In the data rows, the value 128 means zero.
Here are some rows, each followed by its group. Groups can overlap.
[148 105 124 122 114 131 151 116 153 113 136 144 146 100 119 151 135 123
 119 155 110 149  98 120 134 130 113 153] 0
[139 101 144 115 102 153 155 140 123 109 129 134 128 127 138 149  90 152
 151 118 101 125 109 156 116 113 136 150] 1
[161 104 132 128 108 128 141 159 107 145 131 107 134 144 121 111 138 121
 128 154 153 180  95 144 143  91 100 127] 0
[128 123 115 131 128 143 142  72 179 105 129 147 152  79  91 169 140 120
 123 153  94 125 137 106 142 142 114 109] 2
[173  87 148 121 109 106 169 138 121 125 125 132 146 135 106 143 124 121
 124 163 121 166  91 128 134 118  99 156] 0
[160  97 156 109  97 112 166 160 101 161 116  90 110 162 123 118 120 124
 134 159 126 156 110 141 127  99 100 155] 0
[126 143 113 138 137 131 122 128 127 117 126 140 130 122 121 141 134 124
 137 123 119 110 149 106 131 141 120 111] 3
[136 114 122 130 120 144 136 138 102 147 114 108 157 154 151 116 127 129
 128 125 137 121 120 122 130 122 135 123] 4
[123 167 182 110 189  96  78 140 119 142 118 144 128 128 147 107 161 111
 134 128 136 110 171 157 129 182 100  80] 5
[132 155 112 143 149 100 103 143 111 130 122 119 147 140 149  98 144 122
 104 146 157 119 141 108 142 138 130 118] 3
[128 124 133 111 115 152 152 133 116 153 103 107 160 155 149  97 107 150
 123 110 137 102 152 171  82 105 166 164] 1
[165  85 167 149  90  89 167 153 103 148 129 113 115 151 108 157  94 103
 145 173 108 162  90 161 159  97  91 155] 0
[149 102 144 119 110 157 155 139 121 115 139 126 137 136 112 146  99 154
 122  98 110 143 113 143 120 120 150 149] 4
[128 111 120 126 119 152 141 141 112 129 116 116 154 151 147 105 110 152
 116  95 130 123 117 150  83 121 166 163] 1
[161  96 159 136  85  97 159 162  99 167 119  82  98 162 113 142  93 114
 165 176 121 148 106 155 142  93  92 143] 0
[132 123 123 132 116 138 137  84 172 103 129 147 140  93 104 160 126 123
 117 148 122 153 100 115 142 131 118 136] 2
[128 119 121 131 117 149 136 134 109 143 107 114 156 152 152 103 143 138
 120 121 133 102 120 130  94 112 161 161] 1
[123 106 154  94 106 168 163 142 108 161  98 118 165 156 147 117 100 154
 121 100 112 101 118 166  84 112 164 164] 1
[129 151 111 141 149 111  99 140 110 127 129 127 145 146 146 115 147 122
 134 128 129 102 156 104 146 155 111  95] 3
[159  94 174 150  74  83 157 169  95 185 140  57  71 164 124 128  92 115
 172 176 139 141 123 151 148  82  91 132] 0
[119 155 174 127 183 108  81 141 116 137 123 140 132 145 148 106 164 111
 145 127 132 110 163 141 133 174 107  85] 5
[118 127 105 139 128 128 128 122 131 112 130 143 112 118 102 128 121 121
 128  94 124 140 135 118 134 125 146 118] 6
[180  91 163 133 101  94 146 141 113 129 125 124 137 140  80 148  91 108
 137 180 142 191  88 173 151 102  81 124] 0
[154 109 143 132  87 129 147 171 100 166 121  72 102 160 119 105 114 115
 149 158 138 159 124 146 137  86 102 130] 0
[121 118 109 140 138  95 116 139 116 125 132 131 141 143 142  95 145 117
 121  98 142 125 148 113 130 121 153 126] 6
[116 160 102 144 152  89 105 138 124 124 140 134 118 139 148 104 142 117
 108 142 151 117 135 107 136 137 131 114] 4
[ 65 170 186 129 185  62  69  69 164 189 122 187  62  77 103 118 169 127
 147  96 118  68 177 170 143 184  80  71] 5
[134 127 109 129 119 142 132 128 129 118 145 138 127 129 117 152 106 146
 136 103 111 137 112 116 119 121 136 130] 3
[143 106 128 120 111 152 148 138 111 133 117 122 144 147 118 138 107 145
 142 126 114 145 117 141 134 115 130 135] 4
[128 140 102 135 137 126 123 152 100 143 105  93 163 156 147 114 144 119
 124 127 157 133 109 128 125 110 147 132] 7
[104 154 113 135 126 146 117  58 187  89 133 158 147  74  78 182 128 128
 123 147 102 107 160 101 141 140 115 103] 2
[ 99 168 105 136 140 130 101  83 174 111 133 160 114  94 116 158 134 118
 125 137 126 145 112 106 145 134 125 126] 2
[131 124 113 134 130 137 130 137 109 130 124 122 143 144 144 144 111 129
 143 113 117 119 159  98 145 145 113 100] 3
[ 93 162 170 121 181  81  84 127 131 158 120 169  97 106 130 117 169 110
 152 103 116  95 172 154 132 186  91  77] 5
[132 100 145 114 101 157 155 134 109 135 119 121 141 149 144 153  91 153
 156 102  90 122 129 125 123 120 137 136] 7
[136 110 111 136 116 140 135  83 174  89 133 144 131  92  95 178 103 124
 124 140 108 147 103 131 143 125 120 135] 2
[109 143 112 135 129 126 123  98 159 105 135 135  96  99 117 142 127 129
 120 106 115 138 119 109 135 133 138 130] 7
[164  84 157 125  95 108 164 152 103 139 127 112 124 153 110 161  98 128
 146 168 115 157  96 144 128 106  99 142] 0
[137 117 157  92 102 172 164 140 112 167  81 105 178 167 151  99 105 163
 125  99 114 115 147 159  86 116 163 158] 1
[144 106 127 103 112 162 155 129 142  95 165 130  91 103 128 128 107 164
 107  93 117 137 106 151  89 137 164 160] 1
[ 97 170 121 146 159 105  95 111 155 127 130 158 110 110 128 136 145 116
 129 117 142 110 155 104 137 144 123 104] 3
[124 133 124 132 126 146 127 117 162 107 133 162 148 105 114 178 117 135
 158 153  98 114 158 109 141 154 121 104] 2
[117 139 110 130 123 139 124  59 178  92 141 133 123  85  70 175 115 130
 106 138 104 158 112 118 132 138 120 122] 2
[130 130 113 134 121 143 131 111 151 109 136 140 123 113 125 140 132 135
 112 123 132 157  92 132 117 122 140 144] 3
[123 110 127 116 112 157 147 124 101 152  94  96 170 165 155  99 142 125
 104 138 142  98 106 143  96 102 154 163] 4
[115 151 111 130 136 127 114 135 122 129 125 135 133 135 143 120 140 127
 122 128 137 114 151 105 143 135 117 109] 3
[128 126 107 141 128 125 127 143 112 139 109 117 159 147 144 110 134 135
 120 107 135 130 119 138 100 112 161 144] 1
[123 127 107 133 122 139 124  99 152 108 137 136 105 112 107 138 121 127
 128 109 121 147 107 122 133 130 144 134] 7
[140 108 115 127 117 146 137  99 164 102 143 142 147  98 101 170 124 122
 120 145 107 138 110 112 135 139 120 133] 2
[135 119 116 139 120 149 133 142 111 132 122 123 131 142 128 117 129 128
 125 133 134 136 119 121 126 117 129 142] 7
[ 86 166 101 154 164  73 114 114 129 128 132 140  98 133 130 114 139 125
 116 127 154 120 150 110 143 137 117 105] 6
[129 142 119 134 147 129 110 143 113 124 119 114 143 144 147 104 143 120
 116 132 140 108 140 106 140 137 124 113] 3
[113 158 114 138 124 117 113 114 155 124 142 142 108 110 156  85 152 115
  96 150 166 136 102 106 129 120 140 133] 2
[118 144 102 145 139  96 111 131 123 128 128 134 123 125 130 107 140 125
 131  94 141 133 136 112 135 120 150 128] 6
[ 99 169 185 116 189  73  72 137 133 155 123 155 113 111 147 100 146 115
 113 136 150 106 168 151 129 179  93  80] 5
[119 146 116 136 123 146 117  55 184  91 117 145 159  83  67 183 120 117
 110 151 102 153 112  99 138 134 116 122] 2
[125 139 108 145 132 114 122 136 131 117 141 139 113 124 142 119 140 134
 125 109 137 130 114 114 111 121 150 138] 6
[122 145 113 130 149 124 117 152 108 125 125 117 143 149 143 110 139 117
 123 143 143 135 126 112 141 126 128 127] 3
[117 156 110 152 128 118 106  91 172 138 160 140  87  88 154  89 146 116
 105 152 162 151  99 103 119 136 148 145] 2
[114 143 116 141 135 117 115 113 134 122 132 146 121 128 108 140 145 123
 128 112 130 128 140 103 140 130 134 111] 3
[167  86 161 111 103 119 162 134 118 123 131 127 143 138  96 168  89 143
 140 157 106 161  88 157 116 111 108 155] 0
[ 98 172 180  89 200  76  79 148 113 129 129 114 141 142 145 105 155 118
 141 131 148 101 176 162 101 199  88  76] 5
[ 76 176 165 100 160 103  77  66 178 181  90 177  84  75  99 160 167  99
 135 113 111  86 174 132 126 160 102  82] 5
[130 124 109 131 121 140 129 143 117 115 133 130 133 132 145 101 135 129
 108 125 140 123 123 133 103 115 160 151] 4
[139 183 192  89 196  65  71 139 116 126 129 122 143 136 143  84 104 134
  87 167 169 123 176 166 114 183  89  80] 5
[161 102 159 120 105 147 140 161  93 169 144  82  87 150 140 146  77  98
 111 155 158 180 119 152 173  95 119 165] 0
[109 167 109 134 144 112  95 122 153 114 126 155 111 110 135 124 142 118
 119 124 132 117 151 100 140 142 123 113] 3
[123 154 116 141 139 128 112 138 135 127 126 144 131 117 141 124 148 129
 124 123 134 128 110 103 137 116 138 136] 3
[136 118 111 125 124 145 135 140 116 136 112 115 154 141 154  99 127 132
 115 114 141 115 148 136 107 115 162 140] 6
[ 89 165 172  99 185  91  86 120 139 161 111 169 121 120 140 112 161 109
 153 127 137  90 169 145 123 181 103  83] 5
[128 123 119 130 113 149 137 140 110 139 117 110 150 150 154 125 112 157
 125  94 114 106 124 144 106 129 154 142] 1
[147  86 174  90 101 163 175 132 147  89 156 145 114 103 131 169  80 156
 137 103  85 114 107 148 108 127 143 152] 4
[101 155 106 131 131 138 115  76 174  96 132 150 120 102 102 158 123 122
 120 137 140 151 101 120 134 132 120 118] 2
[120 149 112 145 127 111 105 119 151 112 134 142  96 108 133 130 132 131
 117 113 134 134 124 122 137 138 136 123] 3
[111 167 109 143 158  86 101 143 110 124 120 117 149 149 150  99 147 117
 106 142 158 120 156 108 136 144 117 105] 7
[132 117 119 132 130 133 130 147 112 129 121 122 142 146 130 111 151 109
 128 147 133 159 101  99 149 103 107 151] 0
[115 149 115 134 135 121 115 130 140 128 129 139 120 121 139 124 139 121
 119 129 141 119 132 108 131 132 130 118] 3
[130 133 112 138 119 134 132 143 104 136 112 108 152 154 144 112 132 129
 123 124 135 113 135 116 128 124 136 129] 7
[134 120 108 128 121 143 131 115 145 108 138 136 111 116 108 143 120 127
 118 113 126 155 105 128 122 125 149 134] 7
[ 99 163 161  88 175 147  74 111 116 124  95 135 170 112 147 160 175 146
 164 118 140 128 178 107 143 192 156  73] 5
[168  90 166 127  86  90 163 161  99 163 126  92  96 160 100 153  89 120
 166 180 108 161 100 162 140  92  89 150] 0
[103 161 160 107 181 113  81 139 118 135 124 136 133 126 133 119 159 108
 158 133 118  95 170 148 125 186 105  72] 5
[ 84 151 119 143 131  90 132  83 149 132 135 144  82 140 115 111 145 116
 118 105 152 164 123 104 141 123 157 110] 6
[131 116 119 123 116 144 135  84 169 104 156 154 122  87 101 164 130 143
 125 128  99 132 134 109 137 132 127 116] 2
[114 183 193  92 177  75  69 116 164 176  87 178  80  81 126  87 127 164
 141 151 176  85 188 159 155 185  84  64] 5
[128 114 129 127 119 149 135 144 113 132 132 123 141 140 145 114 119 152
 110 107 139 128 113 145  97 119 163 145] 1
[156  98 132 118 106 150 157 138 120 122 130 133 141 141 114 144 115 129
 132 129 121 155 105 135 129 120 135 141] 2
[124 108 133 108 117 156 156 140 115 120 139 128 130 126 156 117 120 161
 118  98 105  95 112 136  84 122 163 169] 1
[147 102 135 136  94 123 153 161 102 161 127  89 109 154 117 142 111 111
 160 170 128 152 102 152 146  90 100 143] 0
[137 114 128 121 113 152 140 145 112 149 113 114 156 148 136 109 101 146
 134 102 119 133 138 144 107 118 152 142] 1
Which 4 groups are nearest to each row below, nearest first, going by the distance to the group's nearest row?
[144 105 122 118 113 145 148 143 115 126 121 129 146 140 144 110 141 126
 114 147 145 138 109 105 129 128 133 141] -> 7 4 0 2
[129 123 115 132 117 140 128 140 106 137 113 113 160 155 148 105 141 127
 115 132 146 106 110 131 107 102 153 150] -> 1 6 7 4
[ 83 149 161  94 179 127  92 125 118 135 113 152 141 133 123 112 164  99
 156 139 128  98 160 116 120 164 113  93] -> 5 3 7 4
[174  85 158 140  91  93 160 160 103 143 126 106 117 150  95 157 106 123
 149 177 121 167  95 148 143 101  95 145] -> 0 2 4 7
[151 106 143  99 127 171 161 127 128  91 166 117  90 102 128 121  90 172
  97  83  97 144 116 168  79 145 168 164] -> 1 4 7 3
[132 111 119 131 119 147 148 114 162 106 142 147 126 100 112 175 116 135
 131 133  95 110 157 100 147 142 113 106] -> 2 3 7 0
[130 132 105 132 120 109 121 132 131 115 145 136  94 111 146 104 140 127
 114 115 145 137 124 119 121 134 165 138] -> 6 3 4 2
[131 121 120 124 115 150 141 139 108 148 104 118 168 152 153 101 128 126
 117 112 138 120 126 143 100 103 162 148] -> 1 6 4 7
[138 114 110 127 126 139 136 139 126 122 132 133 127 125 148 112 142 130
 116 128 123 121 133 104 126 133 135 127] -> 7 3 4 6
[133 119 114 128 119 139 138 137 121 117 140 135 128 123 140 132 114 143
 142  95 105 115 146 102 140 132 126 113] -> 3 6 7 4
[130 134 114 145 128 128 132 141 109 128 122 120 142 148 155 105 141 121
 112 140 149 129 120 110 137 120 148 135] -> 3 7 4 1
[130 122 117 130 124 146 127 150 107 139 124 113 150 144 129 115 138 117
 137 127 136 130 137 106 145 127 140 129] -> 7 4 3 0
Which 3 groups are nearest to each row below, nearest first, going by the average distance to the group's rows?
[156  96 136 127 104 147 161 143 112 131 126 125 138 146 120 128 119 124
 126 136 124 141 113 123 134 117 126 143] -> 4 7 0
[142 101 121 122 110 140 152 119 161 103 142 146 142 104 138 140 126 124
 114 148 127 139  87 130 128 117 121 156] -> 2 7 4
[147 109 113 139 113 135 134 143 113 124 120 120 132 142 112 122 145 104
 129 160 137 175  93 111 164  97  94 144] -> 0 7 3
Group 7 spreads out most along one direction. Which 3 other groups' directions of most spread are closest to that one, closest first?
3 4 1
Which 3 other groups have their centres nearest to the centre of group 1, nearest first?
4 7 6
Group 4 spreads out most along one direction. Which 3 other groups' directions of most spread are closest to that one, closest first?
7 3 2
Which 3 groups are nearest to each row below, nearest first, going by the distance to the group's nearest row?
[158  89 164 109 103 159 163 110 153  85 146 148 116 108  95 173  74 156
 135 113  98 143 103 156 112 125 137 146] -> 4 1 0
[141 104 135 111 118 157 156 141 128 105 144 132 110 114 142 138 100 157
 127  97 100 134 118 141 110 126 152 154] -> 4 1 3
[125 114 120 129 118 146 141 140 116 121 132 123 131 129 149 126 102 156
 126  93 116 121 125 137 109 123 152 140] -> 1 3 4
[129 113 121 119 113 149 146 142 127 120 134 127 128 133 143 107 138 125
 110 131 143 129 117 117 117 128 142 134] -> 4 7 1
[148  90 143 123 101 136 162 134 124 118 140 134 142 131 116 173 106 128
 147 154  85 109 150 103 139 148 116 108] -> 2 3 7
[131 123 111 129 117 144 131 133 109 146 112 114 164 156 153 110 118 149
 122 106 130 112 126 143 102 121 155 151] -> 1 6 4
[176  87 189 133  71  69 181 168  98 184 121  74  77 167  93 151  71 113
 178 192  93 155 108 166 147  91  87 152] -> 0 4 2
[134 129 113 141 128 137 114 143 114 117 126 131 139 136 147 105 148 130
 116 119 131 120 129 113 120 123 151 141] -> 4 7 6
[115 156 122 149 149  99 102 137 128 131 132 136 113 122 149  97 144 127
 114 137 156 123 147 105 139 138 120 110] -> 4 3 7
[148 103 128 140 104 130 147 159 103 137 132 100 114 151 119 128 133 108
 141 161 140 170  90 119 163  90  93 144] -> 0 7 2
[135 110 121 131 111 142 140 142 121 126 129 127 135 135 148 145 145 122
 134 148 124 127 108 115 136 125 118 132] -> 7 4 0
Which 3 other groups have their centres nearest to the centre of group 0, nearest first?
4 7 1
Group 5 spreads out most along one direction. Which 3 other groups' directions of most spread are closest to that one, closest first?
6 7 3
Which 3 groups are nearest to each row below, nearest first, going by the distance to the centre of the group?
[165  84 160 160  86  78 159 157  98 158 140  93  91 154  99 168  89  90
 166 187 124 159  89 152 168  93  84 142] -> 0 4 7
[118 120 116 119 149 117 127 144 112 130 122 118 140 140 129 101 144 111
 141 111 155 145 142 107 149 104 145 108] -> 6 7 3
[132 120 116 135 115 142 137 152 102 156 108  93 162 152 130 123 132 137
 136 120 146 126 127 118 121 110 144 122] -> 4 7 1
[128 131 123 134 122 147 134  95 169 112 145 147 102  88 139 115 141 123
 111 141 148 129 121 102 142 132 126 127] -> 2 3 7
[ 76 162 182 139 158 102  95  82 144 197 131 172  92  82  79 163 181  99
 175  84  63 103 183 148 126 185  89  86] -> 5 3 2
[132 119 111 128 120 147 129 145  94 131 154  75 107 156 152 103 142 120
 112 149 155 118 101 105 162  87 104 135] -> 7 4 3
[130 125 110 142 130 114 117 138 112 132 107 121 157 148 149 100 139 126
 112 135 147 108 132 126  89 117 166 155] -> 4 7 1
[152 104 122 121 118 156 155 103 152 101 160 131  98  93 108 153 113 155
 112 101  95 131 120 122 124 135 139 132] -> 2 4 7
[ 89 157 152 119 167 108  86  88 156 171 105 179 100  85  96 148 173 104
 164 104  88  80 175 147 135 180 100  75] -> 5 3 2
[105 157 114 149 149  88 107 140 116 123 125 121 145 137 151 100 149 111
 105 146 160 125 130 108 133 124 133 117] -> 3 6 7
[142 116 116 131 120 147 140 139 122 129 126 131 145 134 148 112 133 133
 117 126 147 126 113 115 117 120 140 136] -> 4 7 1
Which 3 other groups have their centres nearest to the centre of group 5, nearest first?
3 6 7
Group 1 spreads out most along one direction. Which 3 other groups' directions of most spread are closest to that one, closest first?
7 3 4
Group 6 spreads out most along one direction. Which 3 other groups' directions of most spread are closest to that one, closest first?
5 1 4
Which 4 groups are nearest to each row below, nearest first, going by the distance to the centre of the group?
[ 99 155 116  91 151 102 108  95 120 102 157 133 112 118 106 161 144 151
 140 113 141 162 146  76 133 101  97 131] -> 3 6 2 7
Which 3 other groups have their centres nearest to the centre of group 3, nearest first?
7 6 4
Which 3 other groups have their centres nearest to the centre of group 6, nearest first?
3 7 4
Which 4 groups are nearest to each row below, nearest first, going by the average distance to the group's rows?
[138 116 124 127 121 145 143 113 147 104 137 146 116 118 103 154 117 145
 128 109 116 143 128 123 135 127 138 124] -> 7 2 3 6
